Each path is a new rotation, seen through one point. The rows after it are directions, each followed by how far the rotation turns it, in degrees per step (0 if it stays put).
Each turn is a multiple of 5 degrees from 10 to 175, or 0.
Each row of a path follows its step; steps can be skipped.
path 1
step 1: [ 15   6  15   5   0  -2   7  13 -18 -41 -18 -17  -7  12   5 -21 -28  -8
   0  29  15  26  -8  12   0 -29   8   8  15  17   7   8 -23  22 -30 -22
 -15   0  17   3   5 -17  16   1 -11 -12 -20 -15   9   8 -27   0 -13 -21
   4  18  -5   7 -16 -25  10   3  -9  -6 -27 -19  13   4 -48  10   5  -1
  -7  -3 -17   3  -2  22 -12 -11   7 -34  13 -11  20 -28  26   3 -32]
step 13: [ 14 -14   1   7  -5  -8   1  14  20 -25   4  -1  31   2 -33  22  10  -9
  -3 -44  13  11  15  22 -24   6  -3   9 -10  -1   3   9  -2 -18  12  21
  12 -18  19  12   6 -17   3  13  20  10  26 -14   7  20   9   3 -26  14
   2  -5   8 -22 -40  19  -1   6  -6  -1  16 -41   7  30  -3   4 -16  15
  -5  -8   6  12  20 -10  12  -7  19  31  10 -32 -24   6  -2  -9 -36]
step 23: [ -6 -11 -24 -16 -29  -6  10 -26  17 -18 -19   6 -12  -4   8  22  19   3
  -8 -24  -6  17 -25   6  42  -3   8 -20  -8  10   3  -5 -27   5  -4   4
  18  19   8 -11  14 -28  30   5   5 -17 -42   3 -21   6  15 -27 -21  14
  30  28   2  10   9  15  24   5  23 -14  -2  25 -41 -13  -6  -1 -19   5
  -1  -6   2  10  -5   8  24   0 -23   6  -6 -14   7 -15 -17 -10  -5]
step 32: [-17   1 -42   6   6   5   2  -9  15   9   8  -5  -2   9  12   9  -7  -7
  40   7  17 -10  23 -21  -4 -13   3  -7  -2  -1   0  31  -4   0 -42   8
 -22  15   4   1  15 -17  11  11 -32   8 -10  35  17   8   3  -7 -31  -3
 -13   3  -6   2  38   2 -15 -12  38  10  -1  -4  15   3   1  -3   1 -21
 -18  -3 -13 -29  -7  10 -26  37 -18  16 -13   5  -6  -1  27  15 -32]
step 33: [  6  -5  19  15  -5  -6  -5   9 -35  14   3  -4  -5  19  14   1  -1   9
  36  -4  -6  -4 -21  12   2 -38 -17  20   0 -10  19   4 -10   9   3 -27
  22  38   0  11 -15 -10  11   1  42  -8   6 -25 -11  -9 -25  15 -12   0
 -11  -2 -21  16 -11 -15  17  16 -34  16   5  13  -9 -29 -10  -4 -13  27
  -9  11  -4  -8 -16   5 -11   0 -26 -29 -16  16  15 -10  40   6  25]
step 34: [ -3  -9 -55   8  -8 -21 -24 -23  -3  -4 -25 -20  -1  16   4  -1 -13  -5
 -38  -7   2   9 -18  17 -12  -3  34  -2  19 -14 -26  36 -20 -17  24  -1
   7   6 -38   9 -11  15   5  -4  -3  -7 -13  -3  10   1   9  -5 -10 -17
  -8 -11  11  39 -28   2 -11   8  26 -17  -3 -19  -5  -2   7 -11 -11 -14
 -23  -1  -9  -8  -7  -5  19  -9  13  -2  28   6  17 -20 -25  -7  -7]
step 38: [-21 -17 -24 -14 -11   1  24  13  11 -15  17 -20   8 -16   1  -2  -7  11
  15 -28  17  12  20  27  12   3  11  20   3  -7 -20   4   6  -2  13   7
 -13   7  25   0 -15  -7   1  -5  -8  -3   3  10 -16  -4 -31  -7  -9 -35
 -10   9  -2 -24  32 -10  -9  44   0  12  -2  10  22  -6  19  19  -5  24
 -16  -9   7  -2   4 -23 -17  24  15 -16 -45 -13 -14  35  41  -1   9]
step 39: [ 23  -4   4  38  16  12 -13  -3 -13   5 -14  21   4  12   7  22   5   7
 -25 -29 -24  22 -36  17  -7   4   5   8 -13  16  18 -14 -20 -12   7 -35
  -3  -1 -21 -10  20  -4  -9   0  13  23   0   7  11  -6  11  -4   2  -3
  43  -8  13  30 -31  20   0  14   8  -6 -20   6  11  -1  17 -21  17  20
  -2   5   3   7 -11  41  -2   8 -14 -18 -23  -9 -16  -4  22  20  32]
Speeds:
[-2 -2  1  3 -2 -1  9  0  3  1 -1  0  4  2 -2 -1  1  3 -2  5 -2 -9  1  0
 -5  1 -8 -3 -2 11  3 -3  7  2  2 -7 -3  5 -2  0  4 -3 -1 -3  8 -5 -1 -8
 -2 -1  3 -3 -2  6  4 -5  1  4 -1  1  7 -1 -4 -6  1  1 -7  3  2 -4 -1  5
  1  0  2 -4 -2  0  2  1 -3 -2 -5  5 -6  3 -2  0  2] -> 175
[  2   4  -1  -7   5  -8  -4   0   4   1   1  -3  -2   3   0 -10  -3  -4
  -7   0  11   1  -4  -3   2   0  -2  -1   4  -2  -2  -5   0  -2  -4  -2
   1  -2  -7   1  -5  -3  -2  -2   0  -2   2  -6   3   8   2  -1   0   4
  -2  -2   3  -4  -1   3   3   3   5   5   2   2   1  -7  -2   2   2   4
  -1  -2   4  -1  -3  -2  -7  -2  -9  -5   4   5   1   6  -6   1   1] -> 40
[ -4   2  -3   1   2   1   2   4   5   1   1   3   3  -8   1  -4  -5  -1
  -2   5   0  -4  -1   5  -1  -2   5   1   2   3  -5  -2  -5  -2  -3  -5
  -4  -3  -4   0   4  -5   5   2  -5   1 -11  -4  -1   4   0   2   1  -1
   1   5  -4  -1  -1   6   2  -1  -1  -5  -5   0  -5   3   5  -8   2  -7
  -5   1  -2   5  -5   0   0   0  -1  -1   2  -4  11  -6  -5  -3  -3] -> 130
[ 0  2 -6  3 -3 -3 -2  1 -1 -1  2  3 -3  1 -4  6 -7 -1  1  4  0  4  4 -4
 -2 -8  3  4  3  1 11  4  5  3 -2  6  3  2  2 -3  0 -1  0  1  1 -1 -6  2
 -4  0  4 -1  0  9 -3  5  0  3 -3  1  8  3  0  8 -6 -5  3 -2  4  0  0  5
 -3  2 -7 -5  1  0 -4 -9 -4  0  1 -2  0 -1 -4  2 -5] -> 35
[ -3   9   4  -1  -5  -3  -2  -2  -2   1  -2   4   2  -2   0   2  -1   5
  -1   0  -3   2   3  -1   1  -2   1   0  -2   0  -4  -1   3   7   0   4
   3  -3  -2  -6  -2  -4   0   4   1  -7  11  -6   4   6  -2  -1   1   1
   5  -1   2   0  -1   2   0  -5   2  -4   3   4   0   9  -2  -1   8   0
  -2  -5   2 -13   0   0   0  -5   4   3   2  -8   7   2   0  -3  -2] -> 65
[  5  -1  -1   0   3  -1   2  -5   0   0  -3   1   0  -5  -3   3  -1  -2
  -3  -7   0  -3  -6   7  -1  -1   8   2  -1   2  -1   1  -1  -7   0   0
   1   5  -4   0  -6  -2  -1  10   2   2   3  -5  -2  -6   2   1  -1   5
  -3  -2   2  -1  -2   3  -3   2   5   4  -1   4  -5   1   5  -3  -4   7
  -2 -13  -2   3   6   5   4  -2   6   3   0   5   3   0   0   3   5] -> 70
path 2
step 9: [  8 -22  -8  15 -19 -48 -12  10  -4  33  39  11 -21  -3  15 -12   5  18
  26  41 -32  24   2  -2   3   4  20  -9  19 -14   6  10   5  -4  29  -6
 -13  -9  28  -7   4 -12  22 -14  23   0  -4  33  16  13  20  34 -22 -11
  -6  -1  18  21   5  35  -8  41   0  33 -12   4 -13 -13  13 -17 -12  -8
  33 -10  21 -33   2 -14   3   6  -9  -6  -3 -13 -22  -4  -2  14  -2]
step 12: [  0 -18  14   1  13 -16 -18  -6  32  16  43  13 -19  20  17 -14  -9 -12
   8   1  19   7 -14  31   9  40  20   6   2 -29  24  -8 -29 -30 -12  10
  25   8  -4 -10 -32 -15  41 -23  18  -2  12  26  -7  11 -22  -1 -13  -7
 -24   5  -1  -7  33 -11   3  33   3   8   7  -4   9 -12   9 -20   2 -10
 -32 -29 -12 -18   4  11  -8  20   0  -5 -14 -24 -16 -48   1  -1   2]
step 19: [ -1  -7 -13   0 -17  28  25  23 -11  21   6  21   6  27 -16   1   5  -3
   4  -3  13  49   4  26   2  28  15   6  23  -9  27  -6 -27   5  -5 -28
  44 -24  15  -6  24 -19  -4 -20   5  17  10   9  36 -20  32  -3  -5   8
  -5 -19 -14  24   7 -10  37 -12   1  24 -17   5 -17 -13  26 -22  -8  18
  -3   3 -29   6 -12  -6 -32  10 -25  10  -2 -19  24 -21   9  12  -2]
step 23: [  0 -24 -12  -7  -8 -17 -53  11 -18  17  13  31  34  35  22  11   4  10
  -6  21 -14   4  26   1 -19   2  25 -17  11 -37   6  -7 -13 -13   1   7
 -10  -2   8 -13   8 -12   1   2  -8  30  23   6  16  13   5   1  -6  12
  13 -25  40 -21   7  14  31 -20   8  11  -5 -31  -7 -19   0  29  -8 -41
   5  -9  12 -23  29  -3 -21  16 -15   3  35 -25  -7  -5  -1  18 -14]
step 24: [ -7 -12  24 -14 -14 -24 -14   7   0   9  20   7  13  30  20 -24 -28  17
  36  -3  -3   4  -9  -1   0  47  26 -31   8  -7  22 -14 -14   7 -34 -24
  21  -1  27 -13  -4   0  18  36   5   5   6   2  25  30  25  21 -28  16
   0   1   4 -25 -37   3  -3  -5  13  27   2  -4  -5 -29  18  10  12   5
   4 -28  11   3  -5   5  12  10 -21   4  -8 -39  -7 -30  -6 -28  -4]
step 26: [-34  -5 -50  -6  -2  -1  -6  22 -10   1  18   7 -15  -8  20 -16  14  -3
  27  15  18  38 -12 -22   8  17   7 -19   5 -24 -21  15   3 -31  -9  17
   7  22  31  -4   2   4  10 -40   0  14  -5  15  15  12   2  15 -14  14
  14 -11   6 -22   1  -7  27   8  -7  25   9  32  21 -40 -20 -18 -31   3
 -27 -23  -2 -26  30  -6 -17   0   4  21   7 -18 -32 -16   2   7  12]
step 36: [ 12 -41   2   9  -4 -18  -9  -3   3  19 -10  11   3 -17   2   4 -30   9
  38   6   8  20  -7  11   0  -5  18  12  -4  18 -24  20  10 -15  -2 -47
  26 -11  24  -2  25 -14  -5  -9 -13   9   5  18  46   4  42  16  -6  20
  27   6  18   3  20  10  10  12 -18  48 -15   0  -8  11  20  -4  -8  -6
   6  -7  21   5 -12  -9  -1   9 -37 -33 -12 -44 -12   6 -17   4 -20]
step 38: [-18 -32  -9   7   9 -10 -21   4   3  27   4  16  -7  29  23  -8   9  23
  16  13  12   1   1 -23  -6  40   1   3   4 -52  12 -15  -4 -35 -33 -20
  18  -8  10  -5  23 -23  18 -22  10   4  -6 -21   6  -6 -31  -8 -22  16
 -10   5  10   7  14   3  46 -17 -17  25 -26 -13 -13  -6  20 -30   2  20
 -16 -15  18 -10  -6 -12 -17  -5 -28  19  -4   0  18 -35  -9   5  19]
Speeds:
[ -5   0  -2   1   1   1  -4  -4   4  -4  -1  -4  -5  -6   0  -1  -3 -10
  -4  -2   2   6   2   2  -5  -2  -5  -4   0   6   1   1  -2   4   3  -4
   1  -3   1   3   1   1   8  -5  -1   5  -4   3  -1   1   4  -5   7   5
   7   2  11   0  -7   0   4  -2  -5  -1   2   1   3   6  -2   2   7   2
  -1  -3  -2   0  -1  -3  -6  -2   4  -6  -4  -5  -1  -3  -2   0   2] -> 100
[ 3 -2 -1 -5 -5  7  2  1 -2 -1 -6 -2  1 -8 -1  3 -5 -2 -1 -5  0  1 -6  1
 -1  6 -3 -1 -3  4 -1  0  0  4 -7 -2 10 -6  2 -2  4  6 -4  1 -1  7  4 -1
  4  4  2  3  2 -6 -3 -4 -1  7  2 -2 -4  0 -5  3  0 -5  1  3  3  3  5  2
  2 -3  0  7  0  4  4  5 -2  0 -2  3  1  4  2 10 -4] -> 125
[ 2  1 -1 -1  1 -3 -2  4  9  3 -1  5  2  2  0  4 -3 -2  3 -1 -1 -4  0 -2
  2 -2  0  0  5  1 -4 -2 -8  3  2  6  4 -4  0  9  0 -4 -1 -1  1  5  9 -1
 -2 -4 -1 -6  4 -6 -3  9  1  2  0 -7  3 -2 -1  0  3  4  5 -9  1  0 -3 -3
  7 -4 -8 -1 -3  1 -3  4  5  1  0 -5 -1  7  1  0 -7] -> 160
[ 0 -7  0  0  0 -5 -6 -2  1 -2  3 -6  3  0 -3  5 -4  2 -1  6 -5  1  6  8
  1  3 -2  3  0  1  4  0  0  4 -4  2  0  3  0  1  0  1 10  5  6  0  4 -1
  6  1  2  0  3 -6  1  3 -5 -4  3  8 -2  1  6  1  0  4 10  6  6 -2  2  0
  8 -2  5  5 -3 -2  3 -2  0  3 -3  0 -1 -2  2 -6 -3] -> 95
[ 0 -5  3  3 -1  6  1  3  3  4  4 -3 -1  2  0  3  2 -5 -1 -1 -4  5 -3 -3
 -1  0 -4 -1 -4 -2  4 -6 -6  3  8 -3  5  0 -5 -4 -5  7 -3 -1 -4 -1  3  0
 -7 -5  6  6 -7 -2 -2 -1  3 -7  3  4  3 -4 -5  5  2  1  1  1  2  1 -5  1
 -4 -2  2 -2 -5  1 -3 -4  5  8  0  3 -8  0  5 -2 -5] -> 155
path 3
step 3: [  1   0 -19 -11  34   8  12 -23  17   1  -7  16 -15 -17 -24 -12  -7 -37
 -19  27  23   8  -8  -9  -3  35  -5   1  33   9 -19 -12  14  22  -4 -20
  -3 -30   9  13 -24  13  22  11  -1 -12  27   1 -40  10  -1  -8  10  27
  12  23 -13  -8 -27   3 -17  -5   7 -12  -7  -3   2   3  25   7   6  -1
   3  21  23   8  46   2  25  19  22 -20 -11  -4  17   9   0  15 -10]
step 11: [ -5   9 -13 -23  18   2 -33   0   2  16  13  -8   5  -9 -40  -7   6  -1
 -14   5  17  -5  29 -11  -5  20 -29   6  16  14  10  12 -27  31  -7  16
 -25  38 -20 -19  25 -33  19   5  19 -15  35   3  -6  -8 -16   7   9 -24
 -29 -31 -13  26  16  19  17  17  -6  11 -19  28  -2   7  -9   7  16 -22
   3 -13 -22   3  12   1  -5   6   8  -6  10  14 -10 -21  24 -12 -11]
step 13: [ -6  21 -34  14  -1  13 -19   5   5 -19   9 -12   2   9 -35 -19  10  13
 -27  -6  17  49  -5  17  15   0  16  -5 -12   7 -10 -14  42   5   7 -20
  13  -5 -18  24   3  12  -7  16 -14  13  12 -34  26 -11   5 -20 -44 -11
 -19 -16  21   5   7   2   4 -37  24 -11  -4   7 -26   8  -6  -2  -2  11
   6   9  13  14  21  11  15 -14 -14 -14  11  -4  12  -6 -18  18 -19]
step 14: [ -7  10 -13  15   5  20 -10 -17  27 -36  -9  10 -26  26 -26 -11   6   4
  27  18 -11   8 -10  -4  16   4   3   7 -11  -3 -33   4 -17   8   0 -10
  10   6   4  16  -2 -33   0  35 -22 -27   2 -18  -6 -33 -12   2  17   3
 -21 -46   4  -3  -4  36  14   5   0  -1  14  -4 -25 -14 -10   5 -18  11
 -20  11  24   0  27  35   7   2  20  30   8   5 -15   4 -11 -23 -14]
step 23: [ -8   6  -2  28 -12  47 -16 -11 -25  26 -57 -29 -10 -10  -3   8  23 -20
 -17 -19  16 -11   2 -12 -19   5   8   4   8   4  -6  -4  20   1 -17   7
   8   0   8   8  -6 -12  -4  -2  15 -28 -20  35  41  17  14 -19 -32   0
 -12  13  11  19  -6  14  -5 -18  19  11  28  18  -5  12   8   7   9   2
   8  12  -1  26  18  14 -31   6   3  -1 -12   2 -14   1  10  -7  16]
step 25: [ 23   5  22  -8  -1  16  -3 -17  28   0  12  23  11   9   6   1  15  10
 -11   1   0   4  24  19 -29  -9 -24  24  -6   2 -22   0  18  16  14  -8
   9  14 -25 -15  -1  14 -34   6 -32  -6 -29   5   0 -26   5  23  -9  -6
  27  16 -24 -19  -7  20   3  -7  -1   3  -2   5 -24  -1 -20  56  -4   4
   8 -29  19 -17 -32  18 -11 -15  29  -9 -32   8   0   3  -2  -4  -9]
step 38: [-23   3 -23   3  32   4 -23 -33 -10  20   9 -27  32  -1   7 -25  11  -2
 -18 -39   4 -11   3  34 -16 -18 -25  -5  11 -14  -6  16  -4 -23 -16  14
   0 -19   6 -40   2  14   1 -12  -1 -16 -22 -16  -1  -6  17 -20  21 -16
  15   2  40  21  -9  11 -10 -12 -13  16 -11  25 -21 -31   0 -20 -15   4
   7  -4 -14 -10  15 -12  -7 -21  -9 -16 -10  -6  16  -7  23  18  -6]
step 40: [ -3   6 -22   7   8 -14   7   3   1  21   6 -11  -7  26   8 -24   9  -6
   7  28   4  13  24 -14 -19  10  -9  -9 -18 -11 -21  -3 -13 -25   5 -51
 -12  47  -4   5  -7  -6 -11  11   0  19  12 -35  28 -17  34   9 -17  21
   0 -18 -18  10   4   1 -32  45 -14  16 -14  31   4   4 -12  20   7   2
 -19   7 -11  16 -17  24  12   3   7  15 -15   4   3 -18   7   4 -10]
Speeds:
[ 3 -3  2  1  4  9  0  1  2  7 -1 -1 -6  2 -7  1 -3  1 -2 -8 -2  0 -3  3
  4  4 -3  3  4  1  3 -4 -5  5  2  3 -1 -1 -4 -3 -5  0 -2 -3  7 -1 -4 -3
  1  8  3  5  0 -9  1  0  6 -1  0 -4  1  0  0 -2  1  2  2 -4  2 -1  3  0
 -2  1  1  2 -4 -8  1 -1 -6 -1 11  2  5 -8  1 -3 -1] -> 70
[  1   6  -5  -3  -4   1   1  -5   1  -4  -1   4  -1   0  -6  -2  -8 -10
   5  -2   0   0   2  -6  -3   1  -1  -2   3   6   3   3  -2  -5  -1  -2
   1  10  -8   3  -5  -1  -3   2  -1  -4   0  -3   0  -3   0   4   3  -3
   3   2  -2   5   1  -3   2  -3   0  -2  -2  -3   2   1   1  -1  -1  -6
  -2   1   0  -5  -6  -2   0   1  11  -1  -1  -1   9   1   0  -9   4] -> 100
[ -4   6   2   3  -2  -3   6  -2  -1  -1   2   2   0   0   5   3   3   2
  -1   7  -4   5  -1   1  -1   6  -4  -2   5  -1  -1  -2   6   8  -1   2
  -1  -2   1   7   0  -1  -2  -2   8   0   3  -1   1  -4   4  -3   5  -6
  -2   8  -4  -3  -3 -10  -1   0   3  -3   3   1   2   4   1   1  -3   4
 -10  -1  -2  -9   0  -4   8  -3   1   1  -1  -2   1   1   6   3   1] -> 120
[-5 -4 -4 -1  0 -2 -4 -2  2  9 -4  8  9 -3 -2  5  8 -2  0 -2 10 -4 -4  2
  4 -1  1 -2  4  2  9 -8  7  3  8  1 -1  4  1  1  2  5 -3 -4 -1 -4  1  2
 -1  1 -1  2  6 -4 -1  1 -1  4  2  6 -2  3  1 -1 -2  7 -2 -2 -1 -1 -2  2
  0 -6  2 -3 -2  1  1  4 -1  0 -2 -5  0  4 -1 -5 -1] -> 55
[ 1  7  1  2  1  3  3  6 -5 -2  3  6  3 -2  2 -3  1 -6 -5  2  1 -2  1  5
 -1  6 -6  2 -2  9 -3  8  6 -4  4  2  4 -4  0 -5  0 -7  2 -2  0  3 -6  0
  2  5  1  4  2 -1 -1  0  3  5 -7  3  9  1  1  6 -2  4 -2 -3 -9  4  1  2
  2 -3 -1 -3  2  6  7  0  2  3  3 -2 -4 -4  0 -3  3] -> 160
[  1  -6   1  -3  -6  -1   1   0   0   5  -1  -1  -4  -3   5   2  -1  -4
  -4   4  -1  -1   1  -3  -1   8   3  -7  -5   0   3   0  -1  -2   3  -3
   9  -4   5   4  -7   4   1   2  -2   2  -3  -2  -4   0  -7   3  10   2
   0  -2   4   4   0   2   3  -5   6   4  -2  -8   1  -2   0   2   3  -1
   0   3   1   0   0 -13   1   3  -1   0   0  -1  -7   2   6   1  -5] -> 25
[ -1   0   0   1  -2   4  -9  -5   1  -5   0  -4   5  -4   2   1   7  -2
   2   1  -8   8  -6  -2   4  -1  -2   6   2   2   2  -2   1  -5   0  -1
  -2  -3  -2   4   4   1   8   0  -9  -1   0   0  -3   9  10  -3   2  -5
   1   2   1   6   1  -3   0  -2  -2   1  -4 -11  -4  -5   3   0   3   5
  -1   2  -1   2  -6   2   2   4   1  -2  -1  -3  -2  -3   1   3  -1] -> 100
